Each row has a name. Each question is about the rows just above it. Places in a row count from 1.

[152 145 145 106 158 160 159 128  87 153 151 161 164 106 106 159  77 157
  97 159 151 153 106 156 144 132 132  82 117 150  83 142 160  63 137  77
 155] : q702
[152 145 145 156 158 160 159 128  87 153 151 161 164 151 152 159  77 157
  97 164 101 118 146  83  93 126 123 169 150 118  97 123 148  67 125  74
 139] : q333
[152 145 145 156 158 160 159 128  87 153 151 161 164 151 152 159  77 157
  97 159 101 118 146  83  93 126 123 126 150 118 163 132 106 194 129 187
 116] : q808
[152 145 145 156 158 160 159 128  87 153 151 161 164 151 152 159  77 157
  97 159 101 118 146  83  93 126 123 126 150 118 163 132 106 194 129 187
 116] is in which row?  q808
One entry of q333 was changed: [152 145 145 156 158 159 159 128  87 153 151 161 164 151 152 159  77 157
  97 164 101 118 146  83  93 126 123 169 150 118  97 123 148  67 125  74
 139]. Where, and from what?  6, [160]
Changed q333: [152 145 145 156 158 160 159 128  87 153 151 161 164 151 151 159  77 157
  97 164 101 118 146  83  93 126 123 169 150 118  97 123 148  67 125  74
 139]. Place and old value:  15, [152]
Where does [152 145 145 106 158 160 159 128  87 153 151 161 164 106 106 159  77 157
  97 159 151 153 106 157 144 132 132  82 117 150  83 142 160  63 137  77
 155] differ from q702, and what was there?  24, [156]

[161 175  85 174  91  92  65 114  81  95  91 105 100  79 102 165 173 101
 175  88 105 132 100  82 133 106  91 107  92 163  92 100 136 112  66 133
  88 175  89  73 174  89] : q891
[123 127 121 126 124 122 120 124 121 122 121 124 125 119 124 127 127 125
 128 121 124 124 125 121 126 126 123 126 123 124 122 124 126 126 119 125
 122 127 121 120 127 121] : q333
[123 121 124 121 126 123 127 125 127 123 123 125 125 124 125 120 120 125
 120 123 122 121 126 124 121 125 123 125 126 123 123 126 124 125 126 124
 123 121 123 125 120 123] : q675
Changed q333: [123 127 121 126 124 122 120 124 121 122 121 124 125 119 124 127 127 125
 128 121 124 124 125 121 126 126 123 126 123 124 121 124 126 126 119 125
 122 127 121 120 127 121]. Place and old value:  31, [122]
Changed q333: [123 127 121 126 124 122 120 124 121 122 121 124 125 119 124 127 127 125
 128 121 124 124 125 121 126 126 123 126 123 123 122 124 126 126 119 125
 122 127 121 120 127 121]. Place and old value:  30, [124]
One entry of q891 was changed: [161 175  85 174  91  92  65 114  81  95  91 105 100  79 102 165 173 101
 175  88 105 132 100  82 133 106  91 107  91 163  92 100 136 112  66 133
  88 175  89  73 174  89]. Where, and from what?  29, [92]

[138  99 145 121 121 120 134 132 119 127 149 122 109  93 160 182 157 142
 155 144  72 115  94 123 166  79 102 100 103 200 132 112 147 113  75 110
 128 201 134 133 133 144 143 135 168 150 123 169 108] -> q335
[138  99 145 121 121 120 134 168 119 127 149 122 109  93 160 182 157 142
 155 144  72 115  94 123 166  79 102 168 103 200 132 149 147 113  75 110
 131 201 134 133 133 168 143 135 168 150 123 169 108] -> q654
[146 102 158  75  92 112 200 184 145  86 164 145  42  99 128 134 157 105
 130 111 136 103  90  89 189 134 101 162 163 161  93 159 102 195 131  70
 132 201 112 149 206 118 142 114 132 179 165 105  88] -> q891
Whose row is [138  99 145 121 121 120 134 132 119 127 149 122 109  93 160 182 157 142
 155 144  72 115  94 123 166  79 102 100 103 200 132 112 147 113  75 110
 128 201 134 133 133 144 143 135 168 150 123 169 108]?  q335
Where does [138  99 145 121 121 120 134 168 118 127 149 122 109  93 160 182 157 142
 155 144  72 115  94 123 166  79 102 168 103 200 132 149 147 113  75 110
 131 201 134 133 133 168 143 135 168 150 123 169 108] differ from q654, and what was there?  9, [119]
Changed q891: [146 102 158  75  92 112 200 184 145  86 164 146  42  99 128 134 157 105
 130 111 136 103  90  89 189 134 101 162 163 161  93 159 102 195 131  70
 132 201 112 149 206 118 142 114 132 179 165 105  88]. Place and old value:  12, [145]
Changed q654: [138  99 145 121 121 120 134 168 119 127 149 122 109  93 160 182 157 142
 155 144  72 115  94 123 166  79 102 168 103 200 132 149 147 113  75 110
 131 201 134 133 133 168 143 135 168 150 123 168 108]. Place and old value:  48, [169]

[135 135 145 132] -> q808
[159 144 129 132] -> q333
[136 201 131 129] -> q800
[139 142 130 147] -> q335
[132 135 130 132] -> q891
[139 142 130 137] -> q654
Which value appears more than once in q808?  [135]
One entry of q333 was changed: [159 144 128 132]. Where, and from what?  3, [129]

[136 123  96 142  99 149  96] : q578
[ 56 124 148 131 106 140 181] : q675
[100 131 154 118 139 122 187] : q794
[ 56 124 148 131 106 140  71] : q702
Which value appears more than once in q578?  [96]
Where does [ 56 124 148 131 106 140 182] differ from q675, and what was there?  7, [181]

[144 136 113 129 153 147 134 148 161 162  96 126 149 146 166 159 154] -> q713
[116 111 122 133 154 158 155 117 116 143 119 116 149 137 191 156 167] -> q794
[144 136 113 129 153 147 134 148 161 162  96 126 149 146 136 136 161] -> q808
[144 136 113 129 153 147 134 148 161 162  96 126 149 146 166 153 130] -> q702
[116 111 122 133 154 158 155 117 116 143 119 120 152 141 142 142 156] -> q335
Where does [116 111 122 133 154 158 155 117 116 143 119 120 153 141 142 142 156] differ from q335, and what was there?  13, [152]
Which value appears more than once in q794?  [116]
One entry of q794 was changed: [116 111 122 133 154 158 155 117 116 143 119 115 149 137 191 156 167]. Where, and from what?  12, [116]

[145  95 126 123 111 135 139 131 131 131 118 111 161 132 157 132 126 103
 123 130  99 119 137 119 131 126] : q808
[153 123 145  98 144 115 176 137 128 120 154 115 126 109 121 134 172 158
 120 157  84 120 139 123  97 135] : q335
[144 129 144 149 116 104 127 150 128 130 148 126 122 136 143 120 118 136
 134 102 160 128 129 105 129 107] : q713
[103 128  91 106 183 136 148 119 110 148 113 135 142 114  85 154 112 153
  46 109 123 145 123 156  78 151] : q675
[153 123 145  98 144 115 176 137 105 120 154 115 126 109 121 134 172  89
 120 157  84 120 139 123  97 135] : q654
[140 183 109 159 100 112 108 127 113 129 134 153 118 157 107 124 117 120
 144 152 152 110 120 165 139 122] : q702
[153  89 145  98 119 115 176 137 105 154 154 115 126 109 121 134 172  89
 120 157  84 120 139 123  97 135] : q794
Whose row is [153 123 145  98 144 115 176 137 128 120 154 115 126 109 121 134 172 158
 120 157  84 120 139 123  97 135]?  q335
Where does [153 123 145  98 144 115 176 137 128 120 154 115 126 109 122 134 172 158
 120 157  84 120 139 123  97 135] differ from q335, and what was there?  15, [121]
Where does [153 123 145  98 144 115 176 137 105 120 154 115 126 109 121 134 172  89
 120 158  84 120 139 123  97 135] differ from q654, and what was there?  20, [157]
Changed q713: [144 129 144 149 116 104 127 150 128 130 147 126 122 136 143 120 118 136
 134 102 160 128 129 105 129 107]. Place and old value:  11, [148]
One entry of q654 was changed: [153 123 145  98 144 115 176 137 105 120 154 115 126 109 121 134 172  89
 120 157  84 120 139 124  97 135]. Where, and from what?  24, [123]
Where does [103 128  91 106 183 136 147 119 110 148 113 135 142 114  85 154 112 153
  46 109 123 145 123 156  78 151] differ from q675, and what was there?  7, [148]
[144 129 144 149 116 104 127 150 128 130 148 126 122 136 143 120 118 136
 134 102 160 128 129 105 129 107] is in which row?  q713

[132 132 128 122 131 132 130 125] = q335
[132 127 128  97 131 132 130 125] = q578
[132 132 128  97 131 132 130 125] = q675
One entry of q578 was changed: [132 127 129  97 131 132 130 125]. Where, and from what?  3, [128]
Where does [132 132 128  98 131 132 130 125] differ from q675, and what was there?  4, [97]

[ 81  77 137 180  52 140  53 181 146  74 138  78 127  97  52] = q808
[120 123 123 121 154 123 120 119 117 122 117 122 119 118 122] = q335
[109 155 143 114 134 140 126 106  82 152  84 153  90  96 150] = q891
[127 123 121 121 129 121 126 119 123 122 124 122 126 126 124] = q713
[117 126 125 122 121 124 119 120 114 125 114 125 115 115 124] = q333
[120 123 123 121 122 123 120 119 117 122 117 122 119 118 122] = q794
[123 165 145 104 148 142 143  96  79 162  83 162  93 105 163] = q800
Where does [ 81  77 137 180  52 140  53 181 146  74 138  78 127  98  52] differ from q808, and what was there?  14, [97]
One entry of q713 was changed: [126 123 121 121 129 121 126 119 123 122 124 122 126 126 124]. Where, and from what?  1, [127]

[161 120 128  75 131 161 164 136 146  70 101 148 124 151 147 135 156 109
 203 156  94 149 176 124 123 129 164 178  55 163 164 188 164] = q335
[161 120 128  75 131 161 161 136 146  70 101 148 124 151 147 135 156 109
 203 156  94 149 176 124 123 129 113 178  55  99 118  99 157] = q713
[161 120 128  75 131 161 161 136 146  70 101 148 124 151 147 135 193 109
 203 156  94 149 176 124  89 129 113 178 130 163 127 188 164] = q702
Changed q702: [161 120 128  75 131 161 161 136 146  70 101 148 124 151 147 135 193 109
 203 156  94 149 176 124  89 129 113 178 130 163 128 188 164]. Place and old value:  31, [127]
Changed q335: [161 120 128  75 131 161 164 136 146  70 101 148 123 151 147 135 156 109
 203 156  94 149 176 124 123 129 164 178  55 163 164 188 164]. Place and old value:  13, [124]
Changed q702: [162 120 128  75 131 161 161 136 146  70 101 148 124 151 147 135 193 109
 203 156  94 149 176 124  89 129 113 178 130 163 127 188 164]. Place and old value:  1, [161]
One entry of q713 was changed: [162 120 128  75 131 161 161 136 146  70 101 148 124 151 147 135 156 109
 203 156  94 149 176 124 123 129 113 178  55  99 118  99 157]. Where, and from what?  1, [161]
[161 120 128  75 131 161 161 136 146  70 101 148 124 151 147 135 156 109
 203 156  94 149 176 124 123 129 113 178  55  99 118  99 157] is in which row?  q713

